Small tables with named rows and columns. After each table, cells are looked up by row and column.

Nakaru:
|  | Fopa | Dadud | Ses | Buka | Fol | Garuba | Tivu | Nus | Vute |
|---|---|---|---|---|---|---|---|---|---|
| Viv | 44 | 31 | 35 | 2 | 39 | 44 | 43 | 42 | 68 |
| Val | 29 | 74 | 48 | 67 | 21 | 48 | 59 | 43 | 71 |
| Fekisak | 49 | 36 | 23 | 29 | 36 | 28 | 24 | 34 | 38 |
| Nuf | 51 | 58 | 72 | 45 | 46 | 44 | 40 | 30 | 36 |
| Nom | 64 | 35 | 32 | 33 | 35 | 26 | 33 | 36 | 41 |
| Dok | 39 | 37 | 2 | 24 | 15 | 36 | 39 | 44 | 69 |
| Koborab | 55 | 58 | 17 | 76 | 52 | 42 | 40 | 43 | 32 |
| Dumugiv | 41 | 37 | 50 | 65 | 58 | 52 | 45 | 41 | 23 |
| Vup | 49 | 25 | 55 | 12 | 44 | 31 | 34 | 42 | 50 |

Dadud of Koborab: 58
Nus of Nuf: 30
Fol of Nuf: 46
Nus of Koborab: 43
Fopa of Viv: 44
Garuba of Nuf: 44
Vute of Fekisak: 38
Fol of Koborab: 52
Tivu of Koborab: 40
Fol of Fekisak: 36
Garuba of Nom: 26
Vute of Nom: 41
Garuba of Fekisak: 28
Fopa of Dumugiv: 41
Tivu of Fekisak: 24
Garuba of Viv: 44
Dadud of Nom: 35
Dadud of Dok: 37

Fisapiz:
fields: Dise, Lovi, Tok, Fot, Poga, Sokarin, Sel, Fomodo
Vir: [31, -3, 6, 10, -2, 21, -14, 16]
Gifad: [-29, 41, 13, 25, -9, 9, 29, 26]
Sut: [9, 73, -41, -6, -84, 57, -24, 17]
Vukomu: [-58, 27, 39, 26, 6, 12, 68, 38]
Sas: [-24, 15, 27, 27, 31, -5, -38, -11]
Zabizi: [-76, 38, 52, 32, 41, -20, 14, -19]
Sobepon: [28, 3, 9, -1, 27, 7, -24, -16]

Tok of Vir is 6
Poga of Gifad is -9
Fomodo of Sut is 17
Dise of Sas is -24
Lovi of Vukomu is 27
Sel of Vir is -14
Tok of Sas is 27
Fot of Sobepon is -1
Tok of Sobepon is 9
Tok of Zabizi is 52
Fomodo of Vir is 16
Dise of Vir is 31
Sokarin of Sut is 57
Sokarin of Vir is 21

Gageb:
|  | Losip | Vonef | Nopafam | Zotuno | Vav | Ras | Sariza |
|---|---|---|---|---|---|---|---|
| Vazu | -0.363 | 0.168 | 0.025 | -0.525 | 0.438 | -0.364 | -0.297 |
| Keko | 0.284 | 0.076 | -0.497 | -0.520 | 0.259 | -0.266 | -0.288 |
| Lepoza | -0.002 | -0.113 | 0.681 | -0.382 | -0.283 | -0.511 | -0.074 |
| Riv | 0.448 | -0.376 | -0.280 | -0.661 | -0.449 | -0.180 | -0.508 |
| Bupul | 0.404 | -0.288 | -0.069 | -0.612 | -0.439 | -0.254 | -0.431 |

Losip of Keko is 0.284
Losip of Vazu is -0.363
Vav of Keko is 0.259
Ras of Keko is -0.266
Ras of Vazu is -0.364
Zotuno of Lepoza is -0.382
Vav of Lepoza is -0.283
Vonef of Riv is -0.376
Ras of Bupul is -0.254
Vonef of Bupul is -0.288
Zotuno of Keko is -0.520
Vonef of Lepoza is -0.113
Vav of Bupul is -0.439
Sariza of Keko is -0.288
Ras of Lepoza is -0.511
Zotuno of Bupul is -0.612
Zotuno of Vazu is -0.525
Sariza of Riv is -0.508

Depuliz:
	Famin	Mapa	Toso	Tudiz
Bedafug	0.06	0.41	0.52	0.37
Zikoza	0.37	0.76	0.28	0.49
Kobi	0.46	0.58	0.31	0.86
Dereb	0.52	0.54	0.45	0.60

Bedafug, Mapa: 0.41
Zikoza, Toso: 0.28
Kobi, Tudiz: 0.86
Dereb, Tudiz: 0.60
Kobi, Mapa: 0.58
Bedafug, Tudiz: 0.37
Zikoza, Mapa: 0.76
Kobi, Toso: 0.31
Kobi, Famin: 0.46
Dereb, Mapa: 0.54
Dereb, Famin: 0.52
Bedafug, Toso: 0.52
Zikoza, Tudiz: 0.49
Zikoza, Famin: 0.37
Dereb, Toso: 0.45
Bedafug, Famin: 0.06

Vulo
columns: Sokuziv, Paba, Zopi, Kun, Dusituf, Mukof, Kogalu, Rovos
Vipa: [0.0, 0.1, -0.1, 0.3, -0.1, 0.1, 0.1, 0.1]
Bafopu: [0.5, -0.1, -0.3, 0.0, -0.2, 0.0, -0.4, -0.1]
Pofa: [0.0, 0.0, 0.0, 0.0, 0.1, 0.0, 0.0, -0.1]
Luner: [0.1, 0.4, -0.3, 0.2, -0.2, 0.2, -0.5, 0.0]
Zap: [0.3, 0.1, 0.1, 0.4, 0.1, 0.2, 0.3, 0.0]
Ber: [0.6, -0.1, -0.5, 0.2, -0.5, -0.1, -0.5, 0.0]
Sero: [0.5, -0.3, -0.4, -0.1, -0.3, -0.3, -0.5, 0.2]
Lun: [0.1, -0.3, 0.0, -0.2, 0.1, -0.1, 0.0, 0.1]
Vafuzu: [0.3, -0.3, -0.3, -0.1, -0.3, -0.5, -0.1, 0.1]
Kat: [-0.4, -0.3, 0.2, -0.2, 0.3, -0.2, 0.1, 0.1]
Pok: [0.0, -0.8, 0.1, -0.5, 0.3, -0.4, 0.3, 0.2]
Zeleri: [-0.3, -0.6, 0.1, -0.2, 0.1, -0.6, 0.5, 0.2]

Luner, Zopi -> -0.3
Bafopu, Kogalu -> -0.4
Bafopu, Rovos -> -0.1
Vafuzu, Rovos -> 0.1
Zap, Zopi -> 0.1
Zap, Kun -> 0.4
Sero, Kun -> -0.1
Luner, Sokuziv -> 0.1
Luner, Dusituf -> -0.2
Lun, Rovos -> 0.1
Pok, Sokuziv -> 0.0
Lun, Zopi -> 0.0
Zap, Paba -> 0.1
Vafuzu, Zopi -> -0.3
Vipa, Kun -> 0.3
Pok, Kun -> -0.5
Pok, Kogalu -> 0.3
Kat, Dusituf -> 0.3

Vun:
         Bomom  Pabebu  Zukosi  Nidusu  Kisakuv  Fafufi  Zegan  Bet  Mididi
Relovuz     97      68      86      53      116     124     95  144      88
Bafod      179      65     253      35      107     127    136  179      62
Tas        127     125      75     143       66      95     98   88     105
Fesuvi     180      66     254      36      108     129    136  178      63
Fev        180      66     253      34      107     127    136  179      64
Dis        129     124      76     142       67      96     95   87     104
Gemura      97      68      84      52      115     125     94  145      86
Diposak     92     115     121     118      124      99    112   89     113
Kob        124      90     104      88       90     116    100  132      85
Nizar       96     114     127     115      123      98    114   89     112
Git        100      69      86      57      117     126     95  150      87
Morag       73      63     171      25      158     129    119  143     103
Nar         93     116     124     117      124     100    113   88     114

Nidusu of Tas: 143
Mididi of Gemura: 86
Zegan of Gemura: 94
Zukosi of Gemura: 84
Pabebu of Nar: 116
Kisakuv of Gemura: 115
Kisakuv of Dis: 67
Mididi of Kob: 85
Fafufi of Diposak: 99
Kisakuv of Diposak: 124
Zukosi of Tas: 75
Mididi of Diposak: 113
Kisakuv of Kob: 90
Bet of Tas: 88
Zegan of Nizar: 114
Bet of Kob: 132
Zegan of Fesuvi: 136
Pabebu of Kob: 90

Table Mog
fields: Lufik, Gopup
Vom: [238, 130]
Gozoma: [98, 171]
Lolo: [79, 230]
Fomuz: [187, 237]
Sog: [171, 111]
Kon: [211, 174]
Zoranet: [159, 205]
Mubuno: [129, 191]
Pogu: [175, 63]
Zaf: [121, 128]

Lufik of Sog: 171
Gopup of Fomuz: 237
Lufik of Zoranet: 159
Lufik of Gozoma: 98
Gopup of Vom: 130
Gopup of Zoranet: 205
Gopup of Mubuno: 191
Lufik of Pogu: 175
Gopup of Sog: 111
Lufik of Mubuno: 129
Lufik of Lolo: 79
Gopup of Zaf: 128
Gopup of Lolo: 230
Gopup of Pogu: 63
Gopup of Gozoma: 171
Lufik of Vom: 238
Lufik of Fomuz: 187
Gopup of Kon: 174

Table Zom
columns: Fatiga, Vezezat, Dut, Gef, Fege, Zav, Fubusat, Bebo, Vamuv, Sol
Fet: [32, 45, 63, 75, 73, 58, 42, 30, 26, 27]
Zuniv: [27, 30, 38, 54, 70, 77, 65, 49, 35, 28]
Gobidi: [25, 25, 25, 26, 28, 35, 46, 64, 75, 71]
Zerebet: [26, 26, 25, 26, 27, 27, 33, 45, 62, 75]

Zuniv, Vezezat => 30
Zerebet, Gef => 26
Fet, Fubusat => 42
Fet, Vamuv => 26
Gobidi, Vezezat => 25
Zerebet, Fatiga => 26
Zerebet, Vamuv => 62
Gobidi, Sol => 71
Zerebet, Fege => 27
Zerebet, Vezezat => 26
Zuniv, Sol => 28
Zerebet, Zav => 27
Zuniv, Gef => 54
Zerebet, Sol => 75
Fet, Gef => 75
Gobidi, Vamuv => 75
Gobidi, Fatiga => 25
Fet, Fatiga => 32
Gobidi, Fege => 28

Nov =
          Gisov   Gemun    Mil  Puromud  Sisafe     Tek  Lizib  Tifinup  Fimimi
Kuv      -35780   11345  -3040     1739   -5325   16578  57667    25497   14562
Nibot      9746  -15970  15407    10727  -61127  -15162  55966   -39601   10260
Dubupat   55706   -7584  22654     -131   -1280  -16345   -220    19787   -8379

Tek of Nibot is -15162
Fimimi of Dubupat is -8379
Fimimi of Kuv is 14562
Tek of Kuv is 16578
Tifinup of Nibot is -39601
Gemun of Dubupat is -7584
Lizib of Nibot is 55966
Puromud of Kuv is 1739
Mil of Nibot is 15407
Sisafe of Nibot is -61127
Sisafe of Kuv is -5325
Sisafe of Dubupat is -1280
Gemun of Nibot is -15970

Torava
cols = Los, Likude, Ragibem, Loto, Baziv, Tenoz, Libo
Bop: [64.9, 58.1, 84.7, 59.7, 44.8, 10.9, 39.0]
Dip: [60.8, 24.9, 52.7, 20.4, 63.3, 41.5, 71.4]
Tib: [43.0, 30.9, 45.8, 16.9, 58.4, 52.8, 79.1]
Mepovi: [55.7, 51.7, 46.5, 68.3, 67.0, 53.5, 42.4]
Zokeg: [60.8, 55.6, 80.0, 62.4, 34.0, 22.9, 38.2]
Dofufol: [67.7, 58.0, 61.1, 70.4, 40.2, 28.3, 35.7]
Tudop: [45.1, 28.2, 25.5, 31.7, 46.6, 29.5, 56.7]
Gefizit: [48.6, 60.5, 35.5, 56.3, 37.9, 33.7, 43.4]
Lapi: [41.4, 64.4, 27.4, 49.7, 70.4, 67.5, 56.1]
Gagik: [76.5, 49.1, 70.8, 73.1, 74.6, 62.3, 50.4]
Nat: [24.3, 60.0, 65.6, 55.1, 24.1, 62.4, 50.0]

Dip, Baziv: 63.3
Gagik, Tenoz: 62.3
Zokeg, Libo: 38.2
Dip, Likude: 24.9
Lapi, Libo: 56.1
Mepovi, Ragibem: 46.5
Gagik, Baziv: 74.6
Gagik, Loto: 73.1
Dofufol, Baziv: 40.2
Dip, Loto: 20.4
Nat, Likude: 60.0
Mepovi, Baziv: 67.0
Lapi, Loto: 49.7
Tudop, Libo: 56.7
Lapi, Likude: 64.4
Gefizit, Ragibem: 35.5
Bop, Libo: 39.0
Mepovi, Libo: 42.4

